Each path below is one point turned by a fixed rotation once a step. After each direction that follows a path, write how fast that rotation turns it, in degrees per step (0 if it stays still).
Each turn is a multiple of 5 degrees from 10 to 175, or 0.
Each row of a path follows its step; steps can be skipped.
path 1
step 0: [ 0.03  0.81  0.71  1.53 -1.09  0.57 -0.30 -1.47 -0.20  0.81 -0.27  0.25
  1.08  0.88 -0.92  1.60 -1.44 -1.03  0.15 -0.87  0.32 -0.05  1.30 -0.21
  0.53 -0.11  0.39  1.33  0.18 -2.00  1.02 -1.19 -0.07 -0.40  0.63 -1.60
  2.31 -0.32  0.48 -0.14  1.84  1.75 -0.30 -0.62 -0.93  0.37 -0.13  0.45
  2.58  0.24  0.43 -0.69 -0.62  0.02  0.50 -0.94]
step 1: [ 0.27  1.71  1.18 -0.65 -0.54 -1.50  0.90 -0.02 -0.43 -1.51  1.48 -0.41
 -0.23 -1.16  1.41  0.95 -0.29 -0.72 -0.45 -0.32  0.38  0.65 -0.58  0.63
 -0.68  0.33  1.17 -0.62  2.10 -0.62 -1.75 -0.27  0.15  0.43  0.48  1.07
  1.45  2.48 -0.83  1.48 -0.13  0.33  0.52  1.01  0.04  1.03  0.22  1.59
  1.33  0.79  0.52  0.71 -0.45  0.97  1.18 -0.30]
step 2: [-1.07 -0.33  0.78 -1.86 -0.84  1.60  0.51 -1.22 -0.26  0.72 -0.50 -1.45
 -0.41  0.65  0.54 -0.91 -0.76 -0.46 -1.97  0.65  0.69 -0.40 -0.21 -1.81
  0.18 -1.33  1.41  1.24 -0.79  0.38  0.43  1.07 -1.08 -0.53  0.02  1.50
 -0.10 -0.50 -0.20  0.65 -1.49  1.42  0.85  0.79  1.31  1.44  0.74  0.78
 -0.46  0.80 -0.18  1.04  1.10  0.17  1.90  0.27]
step 4: [ 1.41  2.36 -0.36  0.27  0.21 -1.51  0.15 -0.63  0.03  0.53  1.38 -0.37
  1.11  0.42  0.91  0.30 -0.23 -0.19 -0.67 -1.99  0.63 -2.05 -0.22  0.94
  0.18 -0.23 -0.66  0.33  0.59 -0.85  0.79 -2.16 -0.10  0.01 -0.86  1.26
  1.77  0.32 -0.52 -1.15 -0.56  0.25  0.84  0.73  1.72 -1.14  0.64  0.13
  0.30  0.17  0.90 -1.77 -0.53 -0.43  0.95 -1.16]
step 5: [-0.26  0.02 -0.84 -0.75  0.50  0.40  0.90 -1.04  0.57 -1.32  0.25 -1.19
  1.84  1.25 -1.26  1.16 -0.30  0.06 -0.36 -0.24 -0.18 -0.84 -1.02 -1.19
 -0.73 -0.65  0.59  0.84  1.18 -1.43 -0.04  0.86 -0.95  1.38  1.00  1.30
 -0.48  0.19 -0.01 -0.67  0.61  0.29 -1.38  0.22  0.67  0.33  0.57  0.76
  2.88  0.04  0.06  1.36 -1.03  0.73  2.33  1.31]
step 6: [-0.55  0.25  1.16 -0.73 -0.55  0.92  0.23 -1.31  0.22 -0.82  0.96  0.85
 -0.49 -0.39 -1.48 -1.26  0.22 -0.36  0.93 -0.82  0.73 -0.10  0.24 -1.11
  2.55  0.49  0.78  0.60  0.16 -0.66  0.78 -0.13  1.04 -0.17  2.14 -0.83
  0.86  0.81 -0.98  0.47 -0.25 -0.52  1.56  1.08 -0.54  0.88 -0.84  0.33
  0.31  0.52  1.84  1.96  1.83  1.17  1.64 -0.23]
step 7: [ 0.82 -0.33  1.89  0.29 -0.92 -0.09 -0.43  0.40  0.98  0.67 -0.12  0.27
 -0.25 -0.04 -0.55 -0.02  0.51 -1.08 -1.36 -1.27  0.41  1.40  0.71  1.34
  0.20 -0.52  1.07  1.99  1.63  1.50  0.21 -0.88 -0.30 -0.94 -1.63  1.44
  1.14 -1.51 -1.26  0.06  0.79  1.60  0.43  0.35 -0.26 -0.80  1.30  0.59
  0.09  1.83  0.43  0.23  0.46  0.37  1.24 -1.65]
step 8: [-0.12  0.06  1.52 -1.38 -0.44  0.14 -0.36  0.53 -0.59 -1.01  0.83 -1.31
  0.48  0.91 -0.01  0.22  0.78  1.34 -1.53 -1.53  0.28 -1.39 -0.72  0.53
 -0.75 -0.38  0.50 -0.48  0.35  0.03 -0.38  0.67  0.29  0.11  0.52  2.57
  2.37 -0.38  2.15  0.62  1.64  0.46  0.71  0.26  1.35  1.58 -0.51 -0.62
  1.57 -0.10 -0.38 -0.98 -0.20 -1.38 -0.02  0.42]
step 10: [-1.25  0.40 -0.99 -0.56  1.47  0.25  0.12 -0.70  0.52  0.22  1.16 -0.01
  0.31 -0.51 -0.58 -0.62 -0.19  1.07  0.91 -0.94  0.74  0.26 -0.25  0.00
 -0.40  0.22  0.92  1.03  0.48  0.49 -2.22 -2.18  0.03  1.03  1.73  0.68
 -0.39 -1.32 -1.46 -0.01  1.03  0.39  0.10  0.80  0.56 -1.25  2.58 -0.24
 -0.12  1.26  1.56 -0.15  1.36  1.18  1.57  0.04]
step 13: [-1.41  0.05  1.57 -0.05  0.76  0.24 -0.33 -2.19 -0.56  0.06  1.45 -0.63
 -1.09  0.50  0.96 -0.03  0.45 -0.50 -2.14 -0.06  2.01 -0.61  0.06 -0.98
 -0.61 -1.51  1.55 -0.12 -0.51  0.65 -0.32  0.63 -1.39  0.51  0.17 -0.10
  1.39  1.10 -0.46  1.60  0.05 -0.33  0.73  0.79  1.14  0.82  2.03  0.39
 -0.83  1.04  1.79  0.02  0.28  0.26  0.85 -0.34]
Speeds:
[-0.40 -0.24  0.48  0.27 -0.17  0.07  0.21 -0.38  0.22  0.23 -0.16 -0.11
  0.16  0.44 -0.10  0.14 -0.19  0.27 -0.01  0.10  0.09 -0.08 -0.09 -0.45
 -0.59 -0.23  0.23  0.22 -0.14  0.39  0.05  0.65  0.07  0.05  0.66  0.05
  0.22 -0.41  0.19  0.01  0.21 -0.04 -0.36 -0.63  0.19 -0.39  0.43 -0.25
  0.15  0.03  0.12 -0.50 -0.06  0.30 -0.09  0.22]
135
[ 0.58 -0.24  0.30  0.06  0.09  0.10  0.10  0.03  0.46 -0.31  0.07  0.00
 -0.03 -0.16  0.05 -0.34  0.53  0.02 -0.05 -0.35  0.24 -0.40 -0.52 -0.31
  0.31  0.26 -0.29  0.19  0.25 -0.06  0.15  0.24  0.54 -0.13 -0.34  0.43
 -0.11 -0.58  0.04 -0.33  0.33 -0.10  0.20 -0.12  0.06 -0.41 -0.15 -0.37
  0.11  0.12  0.33  0.67 -0.24  0.19 -0.03  0.27]
25
[ 0.18  0.03  0.39  0.23 -0.06 -0.20  0.21  0.16 -0.10  0.35  0.03  0.18
  0.03  0.01  0.21 -0.19  0.39  0.16 -0.13 -0.41 -0.82 -0.23 -0.68  0.61
 -0.12  0.13  0.08 -0.26 -0.15 -0.40  0.22 -0.03 -0.21  0.16 -0.16 -0.27
  0.46 -0.17  0.10 -0.31 -0.18  0.42 -0.05 -0.12 -0.47  0.36  0.14 -0.09
  0.47  0.09 -0.09 -0.55 -0.46  0.05  0.04  0.04]
95
[ 0.34 -0.16  0.37  0.15  0.08  0.09 -0.01  0.81  0.10  0.61  0.16  0.42
  0.36  0.36 -0.16 -0.03 -0.19  0.01 -0.13 -0.06  0.21  0.44  0.36 -0.03
 -0.03  0.17 -0.17  0.19  0.17 -0.18  0.40 -0.37 -0.06 -0.07 -0.28  0.12
  0.12  0.13  0.14  0.51  0.21 -0.24  0.44 -0.26  0.50 -0.15  0.03 -0.14
  0.30 -0.47  0.05 -0.32 -0.18 -0.57 -0.03  0.40]
90
[ 0.08 -0.22  0.04  0.07 -0.27 -0.10  0.39 -0.03 -0.32  0.02 -0.54  0.55
 -0.08 -0.03  0.02  0.33  0.02  0.45 -0.33  0.05  0.15 -0.05  0.21  0.62
  0.37 -0.40 -0.58  0.41  0.29 -0.14 -0.05 -0.29  0.27  0.12  0.23  0.06
  0.13 -0.56 -0.12 -0.05 -0.10  0.36 -0.32 -0.03  0.01 -0.13  0.01 -0.14
  0.00 -0.02  0.22  0.00  0.76 -0.28 -0.51 -0.34]
95
[ 0.22  0.05 -0.66  0.11 -0.21  0.31 -0.23  0.33 -0.09  0.54  0.01  0.25
  0.03 -0.17 -0.07  0.03 -0.41  0.01  0.53 -0.14  0.11 -0.42 -0.20 -0.11
 -0.27 -0.19 -0.32 -0.14 -0.09 -0.19  0.00  0.27  0.05  0.45 -0.07  0.68
 -0.30  0.07 -0.14 -0.32  0.04  0.16  0.24  0.51  0.16  0.09  0.05 -0.20
 -0.14  0.47  0.05 -0.66  0.29  0.35 -0.28  0.44]
60
[-0.49 -0.15  0.35  0.36  0.39  0.39 -0.23  0.05 -0.18 -0.38  0.28 -0.17
  0.07  0.06 -0.57 -0.59  0.17  0.52  0.12  0.30  0.35 -0.05  0.15  0.13
 -0.16 -0.03 -0.75  0.08  0.05  0.21 -0.11  0.19 -0.02  0.82 -0.52 -0.06
  0.10  0.14 -0.05 -0.02 -0.20  0.07  0.27  0.03 -0.36 -0.05  0.32  0.05
 -0.04 -0.05 -0.10 -0.10 -0.27 -0.07 -0.13 -0.42]
10
[-0.34  0.29 -0.05  0.61 -0.15  0.37 -0.11 -0.05 -0.32  0.42 -0.07 -0.04
  0.02 -0.08 -0.43  0.16 -0.11 -0.26  0.05  0.10 -0.35  0.19  0.04 -0.11
  0.42 -0.08 -0.26  0.06 -0.18 -0.08  0.21  0.24  0.33  0.15  0.69 -0.36
  0.08 -0.11  0.42 -0.18  0.08  0.13  0.57  0.09 -0.06  0.15 -0.74 -0.62
  0.08 -0.20 -0.36  0.55 -0.15  0.07  0.13 -0.01]
120
